128 stands for zero in the data rows.
Here are some rows, each followed by its group. Rows of different groups can look alike.
array([123, 125, 119, 132, 119, 106, 139, 168, 139, 162, 220, 124, 111, 146, 117, 145, 130, 117, 145, 116, 124, 131, 128, 173]) gr
array([112, 109, 112, 114, 114, 107, 108, 107, 107, 108, 118, 117, 118, 111, 118, 110, 107, 101, 113, 108, 111, 112, 109, 106]) mc
array([103, 115, 108, 117, 104, 116, 199, 157, 224, 150, 150, 122, 106, 227, 116, 220, 101, 108, 164, 109, 133, 134, 120, 159]) gr
array([125, 103, 101, 126, 109, 115, 110, 112, 102, 122, 117, 219, 101, 109, 125, 116, 108, 114, 103, 115, 227, 196, 255, 113]) fz
array([120, 093, 116, 115, 109, 109, 110, 122, 118, 117, 129, 255, 109, 113, 117, 115, 119, 112, 116, 115, 223, 221, 224, 112]) fz
array([227, 125, 119, 121, 113, 106, 108, 116, 115, 109, 098, 117, 113, 112, 195, 111, 112, 120, 109, 109, 121, 127, 132, 104]) bm
array([117, 120, 112, 161, 108, 122, 123, 120, 131, 118, 124, 138, 117, 129, 133, 126, 115, 117, 118, 111, 148, 141, 146, 115]) tj
array([105, 142, 106, 123, 113, 126, 250, 162, 209, 154, 141, 116, 118, 207, 122, 200, 106, 112, 166, 114, 122, 130, 114, 173]) gr
array([119, 107, 223, 110, 113, 189, 114, 111, 115, 109, 120, 125, 116, 111, 117, 112, 196, 187, 120, 196, 115, 112, 113, 117]) nm
array([130, 123, 196, 131, 120, 218, 122, 118, 117, 122, 116, 127, 125, 114, 131, 114, 180, 189, 118, 203, 131, 139, 125, 128]) nm
array([120, 242, 105, 122, 189, 121, 140, 113, 133, 119, 118, 094, 184, 135, 126, 145, 110, 113, 116, 115, 106, 098, 110, 135]) bd
array([123, 148, 109, 122, 143, 123, 196, 174, 188, 171, 178, 110, 133, 191, 121, 198, 115, 114, 165, 124, 115, 124, 127, 206]) gr
array([125, 139, 114, 145, 127, 097, 114, 116, 127, 110, 107, 126, 124, 131, 151, 128, 111, 116, 110, 103, 126, 129, 136, 114]) tj
array([132, 113, 149, 128, 104, 147, 117, 114, 121, 113, 116, 146, 110, 122, 138, 121, 163, 165, 115, 148, 158, 149, 152, 117]) nm
array([124, 112, 109, 134, 113, 104, 114, 106, 127, 108, 124, 123, 119, 120, 132, 123, 116, 111, 121, 108, 127, 117, 123, 109]) tj
array([125, 144, 121, 119, 132, 108, 179, 197, 161, 193, 161, 127, 130, 165, 120, 157, 110, 118, 209, 114, 123, 141, 126, 176]) gr
array([150, 113, 108, 119, 101, 091, 096, 101, 101, 102, 083, 110, 099, 107, 255, 109, 099, 108, 094, 098, 114, 110, 121, 092]) bm
array([129, 107, 196, 111, 122, 212, 120, 122, 122, 118, 129, 132, 117, 113, 124, 111, 180, 166, 124, 229, 120, 120, 114, 129]) nm
array([100, 090, 092, 173, 100, 099, 095, 083, 085, 096, 096, 089, 092, 089, 100, 097, 091, 096, 091, 096, 094, 086, 100, 094]) mc
array([100, 088, 098, 120, 095, 093, 097, 090, 116, 091, 104, 123, 096, 108, 114, 113, 100, 093, 101, 093, 131, 103, 119, 091]) tj
array([116, 151, 102, 123, 173, 113, 116, 106, 107, 116, 123, 097, 165, 113, 117, 119, 105, 110, 108, 110, 108, 099, 112, 125]) bd
array([125, 103, 169, 119, 113, 174, 114, 105, 098, 114, 113, 107, 107, 104, 120, 109, 168, 164, 106, 196, 109, 102, 117, 127]) nm
array([132, 109, 201, 111, 117, 193, 114, 115, 121, 114, 122, 123, 120, 112, 122, 114, 194, 189, 125, 211, 117, 116, 117, 122]) nm
array([121, 103, 129, 129, 098, 132, 111, 108, 114, 106, 109, 138, 107, 114, 130, 110, 137, 147, 111, 129, 161, 136, 151, 108]) nm
array([118, 168, 114, 119, 170, 097, 109, 108, 117, 110, 102, 107, 166, 119, 123, 118, 100, 106, 109, 100, 103, 108, 112, 110]) bd
array([103, 099, 104, 121, 093, 090, 098, 110, 111, 107, 089, 184, 093, 113, 110, 106, 095, 104, 100, 098, 210, 151, 188, 092]) fz
array([116, 113, 189, 129, 105, 177, 111, 111, 110, 109, 111, 122, 112, 115, 123, 106, 176, 217, 108, 160, 134, 131, 122, 112]) nm
array([125, 197, 119, 113, 220, 123, 124, 122, 129, 118, 134, 116, 221, 119, 124, 126, 118, 114, 130, 117, 106, 114, 112, 125]) bd
array([118, 124, 117, 121, 118, 124, 174, 206, 157, 209, 180, 122, 124, 156, 127, 156, 113, 122, 227, 120, 130, 146, 127, 179]) gr
array([126, 112, 112, 148, 121, 108, 112, 109, 120, 118, 129, 132, 126, 119, 135, 119, 125, 115, 126, 113, 129, 121, 128, 113]) tj
array([128, 237, 117, 118, 181, 102, 134, 126, 133, 115, 106, 108, 181, 137, 136, 133, 104, 115, 114, 106, 109, 116, 115, 120]) bd
array([119, 109, 110, 160, 115, 108, 115, 110, 121, 106, 124, 128, 118, 120, 127, 120, 122, 111, 117, 108, 127, 120, 126, 108]) tj
array([120, 154, 107, 127, 174, 115, 113, 110, 105, 115, 122, 100, 167, 116, 116, 117, 115, 111, 109, 112, 104, 099, 114, 129]) bd
array([114, 129, 116, 125, 120, 128, 183, 210, 172, 196, 185, 129, 128, 171, 123, 164, 115, 115, 192, 121, 140, 151, 128, 192]) gr
array([115, 191, 113, 126, 176, 120, 125, 111, 129, 114, 119, 111, 182, 124, 138, 125, 110, 115, 114, 113, 128, 123, 118, 120]) bd
array([126, 119, 186, 123, 111, 165, 111, 118, 111, 111, 101, 117, 107, 114, 122, 111, 162, 177, 107, 192, 114, 120, 122, 118]) nm
array([121, 157, 112, 119, 154, 117, 107, 109, 116, 112, 112, 112, 159, 118, 140, 114, 102, 117, 115, 108, 118, 122, 117, 115]) bd
array([207, 121, 118, 121, 111, 105, 107, 113, 111, 109, 093, 118, 109, 115, 217, 111, 113, 117, 100, 111, 119, 120, 123, 103]) bm
array([108, 107, 103, 137, 097, 108, 113, 106, 120, 104, 104, 117, 102, 123, 143, 117, 101, 106, 104, 100, 131, 122, 119, 103]) tj
array([109, 108, 105, 149, 101, 115, 114, 110, 122, 112, 109, 125, 111, 123, 132, 119, 104, 115, 109, 106, 138, 132, 129, 105]) tj
array([160, 120, 123, 140, 109, 106, 108, 112, 114, 106, 104, 116, 109, 121, 135, 108, 123, 118, 106, 111, 111, 118, 122, 107]) bm
array([136, 107, 192, 113, 121, 162, 113, 115, 123, 110, 123, 133, 124, 113, 131, 116, 200, 213, 117, 172, 131, 127, 122, 117]) nm
array([118, 111, 110, 144, 116, 105, 117, 113, 130, 118, 123, 136, 118, 131, 123, 128, 118, 108, 126, 106, 134, 118, 131, 107]) tj
array([105, 126, 109, 108, 120, 107, 245, 154, 211, 151, 142, 117, 119, 204, 116, 208, 110, 099, 177, 109, 110, 110, 106, 159]) gr
array([129, 109, 187, 119, 123, 217, 118, 120, 103, 123, 120, 114, 116, 104, 121, 115, 172, 179, 113, 231, 122, 114, 119, 133]) nm
array([117, 099, 101, 121, 114, 113, 110, 123, 101, 128, 123, 237, 101, 113, 117, 119, 107, 116, 104, 118, 224, 210, 226, 118]) fz
array([133, 125, 191, 125, 117, 155, 116, 123, 115, 111, 104, 125, 113, 120, 126, 114, 180, 220, 111, 166, 126, 127, 127, 115]) nm
array([123, 100, 120, 115, 110, 118, 108, 126, 119, 126, 136, 238, 112, 115, 119, 115, 124, 114, 125, 121, 191, 205, 194, 118]) fz
array([126, 105, 176, 114, 115, 182, 114, 106, 094, 117, 111, 102, 105, 107, 115, 111, 165, 167, 105, 199, 110, 099, 116, 131]) nm
array([121, 090, 111, 109, 108, 108, 109, 119, 122, 123, 128, 239, 108, 112, 126, 119, 113, 105, 118, 117, 195, 224, 207, 111]) fz
array([118, 132, 121, 122, 125, 106, 175, 210, 154, 212, 159, 132, 122, 156, 117, 153, 106, 116, 235, 110, 125, 133, 127, 169]) gr
array([122, 122, 119, 132, 114, 126, 123, 119, 120, 120, 120, 118, 120, 121, 122, 118, 120, 123, 118, 112, 123, 129, 121, 122]) mc
array([139, 130, 197, 129, 120, 182, 119, 124, 120, 121, 101, 122, 120, 119, 128, 117, 190, 195, 113, 188, 121, 127, 125, 116]) nm
array([132, 102, 119, 117, 117, 118, 114, 136, 128, 136, 147, 230, 118, 123, 125, 124, 132, 119, 133, 130, 204, 233, 199, 124]) fz
array([132, 114, 178, 123, 119, 167, 114, 106, 098, 118, 120, 113, 113, 110, 123, 114, 181, 217, 105, 161, 119, 110, 122, 119]) nm
array([115, 106, 112, 108, 120, 113, 159, 247, 144, 245, 190, 131, 118, 140, 114, 136, 116, 104, 196, 117, 117, 129, 116, 178]) gr
array([110, 123, 116, 119, 113, 129, 178, 181, 163, 188, 172, 127, 120, 161, 121, 155, 111, 114, 234, 121, 131, 138, 123, 172]) gr
array([125, 209, 111, 125, 216, 131, 134, 119, 123, 128, 124, 104, 203, 122, 127, 134, 118, 120, 120, 125, 111, 110, 117, 137]) bd
array([120, 200, 107, 123, 216, 121, 126, 116, 114, 125, 119, 101, 213, 116, 123, 126, 107, 115, 113, 119, 109, 110, 114, 133]) bd
array([114, 122, 114, 117, 116, 125, 173, 203, 152, 207, 177, 128, 125, 150, 123, 146, 107, 115, 225, 116, 135, 145, 130, 170]) gr
array([134, 126, 201, 127, 120, 195, 119, 123, 116, 118, 102, 122, 119, 124, 127, 114, 179, 191, 113, 193, 120, 126, 126, 118]) nm
array([180, 121, 114, 122, 111, 097, 103, 113, 109, 107, 094, 118, 111, 113, 238, 116, 108, 115, 103, 106, 118, 116, 122, 100]) bm
array([102, 123, 107, 124, 100, 114, 198, 129, 255, 125, 127, 115, 108, 255, 116, 255, 101, 108, 136, 105, 122, 123, 113, 144]) gr
array([118, 132, 124, 125, 119, 134, 180, 188, 166, 188, 188, 127, 127, 162, 125, 157, 128, 122, 172, 131, 126, 137, 121, 241]) gr
array([109, 106, 104, 133, 104, 091, 098, 106, 103, 099, 089, 112, 101, 110, 108, 102, 094, 103, 096, 096, 107, 111, 111, 094]) mc
array([132, 173, 119, 113, 190, 113, 125, 122, 127, 124, 128, 116, 196, 120, 130, 127, 124, 116, 137, 115, 108, 110, 111, 122]) bd
array([130, 107, 208, 112, 116, 182, 116, 110, 114, 112, 126, 122, 118, 110, 126, 112, 197, 190, 122, 206, 119, 114, 112, 119]) nm
array([121, 116, 183, 127, 110, 214, 118, 118, 117, 116, 112, 124, 117, 114, 124, 113, 166, 186, 113, 198, 130, 135, 122, 122]) nm
array([127, 108, 199, 112, 118, 217, 115, 111, 114, 108, 119, 124, 120, 110, 121, 112, 174, 171, 121, 200, 116, 120, 107, 115]) nm
array([185, 114, 117, 123, 109, 108, 105, 113, 112, 113, 095, 121, 106, 118, 145, 107, 107, 112, 103, 110, 114, 123, 122, 104]) bm
array([106, 083, 102, 114, 095, 094, 095, 095, 108, 093, 107, 175, 096, 104, 116, 106, 102, 098, 106, 099, 200, 140, 184, 094]) fz
array([190, 117, 115, 113, 118, 116, 109, 110, 117, 105, 121, 127, 121, 113, 197, 111, 123, 116, 117, 116, 121, 119, 123, 109]) bm
array([123, 121, 109, 120, 131, 121, 162, 194, 132, 204, 175, 120, 121, 141, 117, 144, 111, 114, 199, 118, 128, 127, 127, 172]) gr
array([110, 107, 109, 121, 103, 093, 097, 104, 102, 101, 087, 108, 101, 107, 111, 102, 093, 101, 095, 097, 104, 103, 107, 094]) mc
array([121, 195, 122, 125, 210, 132, 128, 123, 123, 125, 125, 116, 215, 120, 129, 124, 113, 122, 119, 118, 123, 134, 119, 129]) bd
array([144, 110, 114, 147, 097, 125, 107, 109, 110, 109, 114, 118, 108, 113, 141, 111, 128, 119, 108, 111, 125, 125, 122, 108]) bm
array([212, 127, 119, 125, 116, 110, 112, 117, 113, 112, 096, 123, 113, 116, 199, 111, 114, 121, 106, 111, 114, 117, 128, 102]) bm
array([108, 115, 112, 121, 108, 126, 188, 205, 172, 206, 179, 127, 114, 169, 121, 166, 110, 111, 194, 116, 135, 147, 126, 184]) gr
array([095, 092, 089, 120, 096, 096, 097, 087, 097, 094, 096, 104, 086, 102, 109, 111, 086, 096, 091, 094, 125, 088, 119, 092]) tj
array([193, 113, 103, 122, 113, 117, 106, 103, 102, 114, 107, 108, 104, 105, 205, 112, 112, 116, 101, 114, 122, 108, 133, 112]) bm
array([127, 128, 192, 122, 121, 193, 115, 121, 113, 119, 098, 120, 116, 116, 123, 112, 165, 183, 113, 194, 114, 124, 121, 116]) nm
array([096, 087, 097, 165, 094, 093, 087, 085, 097, 091, 104, 107, 102, 097, 099, 094, 099, 094, 102, 092, 097, 089, 094, 089]) mc
array([113, 106, 112, 104, 121, 115, 166, 242, 146, 240, 181, 129, 121, 143, 115, 142, 110, 103, 199, 112, 118, 123, 112, 178]) gr
array([095, 087, 089, 255, 099, 098, 089, 086, 083, 092, 096, 090, 089, 091, 103, 099, 092, 094, 085, 093, 098, 087, 106, 097]) tj
array([105, 116, 115, 121, 113, 123, 162, 196, 143, 205, 156, 123, 118, 134, 122, 137, 107, 111, 226, 115, 128, 131, 119, 152]) gr
array([118, 115, 111, 125, 126, 120, 142, 171, 132, 174, 245, 116, 112, 136, 114, 143, 123, 114, 155, 124, 114, 116, 123, 182]) gr
array([240, 129, 124, 122, 117, 112, 113, 116, 111, 115, 103, 125, 115, 119, 192, 111, 115, 125, 109, 114, 126, 131, 135, 109]) bm
array([135, 118, 180, 125, 122, 161, 119, 112, 104, 121, 126, 114, 118, 113, 119, 121, 225, 194, 109, 176, 121, 116, 127, 133]) nm
array([119, 097, 109, 115, 111, 115, 110, 122, 121, 123, 127, 215, 109, 115, 118, 117, 117, 103, 118, 113, 174, 226, 190, 113]) fz
array([108, 106, 107, 126, 097, 088, 104, 107, 116, 102, 087, 118, 096, 117, 123, 115, 094, 105, 096, 092, 127, 114, 130, 097]) tj
Which 3 other groups have their centres nearest to the centre of group tj, nearest first?
mc bm bd
Which 5 groups are nearest to each row below, nearest first, going by the distance to the group's nearest row?
array([121, 215, 119, 113, 202, 125, 133, 120, 132, 120, 129, 113, 202, 127, 128, 128, 117, 110, 129, 117, 109, 110, 102, 126]) ~ bd tj mc bm gr
array([123, 114, 103, 116, 128, 114, 168, 196, 131, 212, 165, 111, 119, 135, 113, 145, 106, 111, 224, 114, 116, 111, 117, 159]) ~ gr mc tj bd bm
array([115, 095, 116, 141, 109, 117, 106, 113, 117, 119, 142, 171, 110, 109, 120, 114, 127, 110, 119, 118, 160, 154, 162, 109]) ~ tj nm fz mc bm
array([135, 241, 106, 124, 204, 126, 139, 119, 125, 120, 119, 098, 191, 128, 129, 135, 115, 118, 118, 118, 101, 104, 116, 135]) ~ bd tj mc bm gr
array([112, 150, 115, 125, 126, 123, 218, 170, 218, 167, 165, 126, 126, 215, 123, 209, 113, 115, 170, 115, 132, 142, 123, 190]) ~ gr tj mc bd nm
array([126, 204, 123, 123, 222, 115, 125, 130, 125, 126, 107, 118, 216, 128, 126, 118, 110, 118, 120, 114, 112, 127, 119, 126]) ~ bd tj mc bm nm
Which 5 groups are nearest to each row below, nearest first, going by the distance to the centre of the group?
array([122, 126, 124, 127, 119, 107, 141, 168, 143, 165, 215, 129, 117, 146, 119, 141, 131, 118, 153, 119, 120, 135, 125, 173]) ~ gr tj bd mc bm
array([113, 125, 117, 117, 119, 097, 166, 189, 152, 188, 148, 116, 114, 151, 112, 142, 106, 112, 244, 107, 117, 125, 119, 154]) ~ gr tj bd mc bm
array([120, 112, 108, 129, 123, 120, 136, 156, 129, 166, 230, 116, 115, 134, 115, 138, 129, 115, 144, 125, 120, 117, 118, 173]) ~ gr tj bd mc bm
array([116, 139, 105, 119, 124, 117, 253, 154, 196, 158, 138, 103, 117, 196, 113, 203, 106, 110, 168, 113, 104, 106, 115, 169]) ~ gr bd tj mc bm
array([110, 154, 108, 110, 171, 104, 110, 107, 121, 107, 120, 109, 174, 112, 125, 122, 109, 100, 118, 106, 103, 100, 105, 115]) ~ bd tj mc bm nm
array([111, 130, 113, 106, 119, 106, 247, 148, 216, 147, 143, 115, 120, 208, 113, 213, 110, 100, 175, 110, 107, 109, 104, 162]) ~ gr bd tj mc bm
array([131, 108, 180, 119, 118, 159, 116, 119, 123, 114, 146, 134, 121, 119, 124, 121, 244, 177, 127, 173, 124, 119, 118, 131]) ~ nm tj bm mc bd
array([098, 097, 102, 255, 095, 085, 089, 098, 101, 093, 084, 104, 091, 102, 104, 097, 094, 099, 090, 089, 102, 102, 104, 083]) ~ mc tj bm bd nm
array([123, 140, 123, 118, 128, 107, 189, 191, 169, 187, 168, 126, 120, 172, 119, 164, 116, 116, 227, 115, 122, 129, 120, 179]) ~ gr bd tj bm mc
array([121, 113, 200, 128, 113, 214, 113, 120, 114, 119, 116, 123, 120, 120, 123, 109, 177, 189, 111, 198, 130, 136, 122, 122]) ~ nm tj bm mc bd
Which 3 other groups have their centres nearest to the centre of group nm, nearest first?
tj bm mc
Which 3 other groups have their centres nearest to the centre of group bm, nearest first?
tj mc bd
Which 4 groups are nearest to each row below, nearest first, going by the average distance to the group's rows?
array([126, 237, 117, 126, 195, 132, 134, 121, 141, 124, 120, 113, 198, 129, 139, 130, 109, 119, 125, 114, 122, 130, 115, 130]) ~ bd tj bm mc
array([137, 168, 114, 111, 173, 109, 119, 114, 126, 110, 125, 110, 182, 114, 143, 117, 118, 110, 125, 115, 110, 108, 108, 116]) ~ bd tj bm mc
array([115, 177, 110, 116, 186, 112, 119, 103, 124, 109, 120, 112, 187, 119, 131, 120, 110, 106, 122, 108, 107, 107, 106, 116]) ~ bd tj mc bm
array([133, 114, 163, 132, 122, 160, 120, 110, 102, 121, 130, 113, 115, 110, 123, 119, 226, 180, 110, 165, 119, 116, 124, 132]) ~ nm tj bm mc
array([111, 118, 113, 125, 113, 130, 158, 223, 150, 219, 197, 141, 120, 156, 121, 145, 119, 115, 173, 122, 140, 155, 129, 198]) ~ gr tj bd fz
array([108, 151, 108, 126, 160, 117, 114, 108, 117, 106, 109, 107, 167, 113, 129, 113, 100, 110, 108, 107, 117, 118, 109, 116]) ~ bd tj mc bm
array([132, 117, 139, 131, 112, 114, 112, 113, 119, 111, 105, 136, 109, 126, 130, 114, 148, 153, 107, 130, 150, 130, 151, 111]) ~ tj bm mc nm
array([107, 123, 109, 111, 115, 106, 201, 130, 255, 121, 141, 118, 115, 255, 114, 255, 115, 100, 149, 107, 114, 113, 112, 146]) ~ gr tj bd mc
array([193, 129, 123, 131, 116, 144, 119, 115, 116, 118, 116, 124, 125, 118, 157, 115, 127, 128, 111, 131, 133, 138, 128, 115]) ~ bm tj mc nm
array([133, 216, 117, 128, 176, 104, 123, 120, 129, 113, 109, 113, 176, 129, 141, 130, 108, 120, 116, 106, 110, 115, 119, 119]) ~ bd tj bm mc
Which 5 groups are nearest to each row below, nearest first, going by the average distance to the group's rows?
array([133, 111, 175, 119, 119, 151, 113, 117, 119, 112, 141, 129, 117, 115, 124, 117, 232, 175, 122, 161, 122, 122, 118, 126]) ~ nm tj bm mc bd
array([102, 136, 109, 123, 107, 117, 247, 150, 217, 148, 134, 113, 113, 211, 113, 208, 106, 110, 163, 108, 119, 125, 111, 159]) ~ gr tj bd mc bm
Which 3 other groups have their centres nearest to the centre of group mc, nearest first?
tj bm bd
Which 4 groups are nearest to each row below, nearest first, going by the distance to the centre of the group?
array([194, 114, 120, 115, 123, 133, 118, 116, 118, 115, 125, 129, 127, 113, 150, 114, 129, 121, 121, 129, 119, 124, 120, 116]) ~ bm tj mc bd
array([200, 118, 124, 111, 127, 135, 113, 112, 116, 112, 121, 129, 128, 111, 156, 117, 133, 121, 121, 129, 122, 120, 121, 117]) ~ bm tj mc bd
array([121, 128, 121, 112, 129, 123, 190, 185, 178, 189, 193, 129, 130, 170, 115, 167, 129, 112, 185, 129, 119, 126, 117, 230]) ~ gr bd tj nm
Group nm spreads out most along one direction. Which 3 other groups' directions of most spread are closest to that one, closest first?
bd mc bm
Which 4 groups are nearest to each row below, nearest first, going by the distance to the group's nearest row?
array([143, 127, 199, 121, 119, 185, 118, 125, 119, 116, 104, 127, 119, 118, 129, 115, 190, 194, 110, 194, 123, 126, 128, 123]) ~ nm mc bm tj
Group tj spreads out most along one direction. Which 3 other groups' directions of most spread are closest to that one, closest first?
mc fz bd
Group gr spreads out most along one direction. Which 3 other groups' directions of most spread are closest to that one, closest first?
fz nm bd
Which 3 other groups have their centres nearest to the centre of group fz, nearest first?
tj bm mc
Group mc spreads out most along one direction. Which 3 other groups' directions of most spread are closest to that one, closest first?
tj fz bd
Group bd spreads out most along one direction. Which 3 other groups' directions of most spread are closest to that one, closest first?
mc tj fz
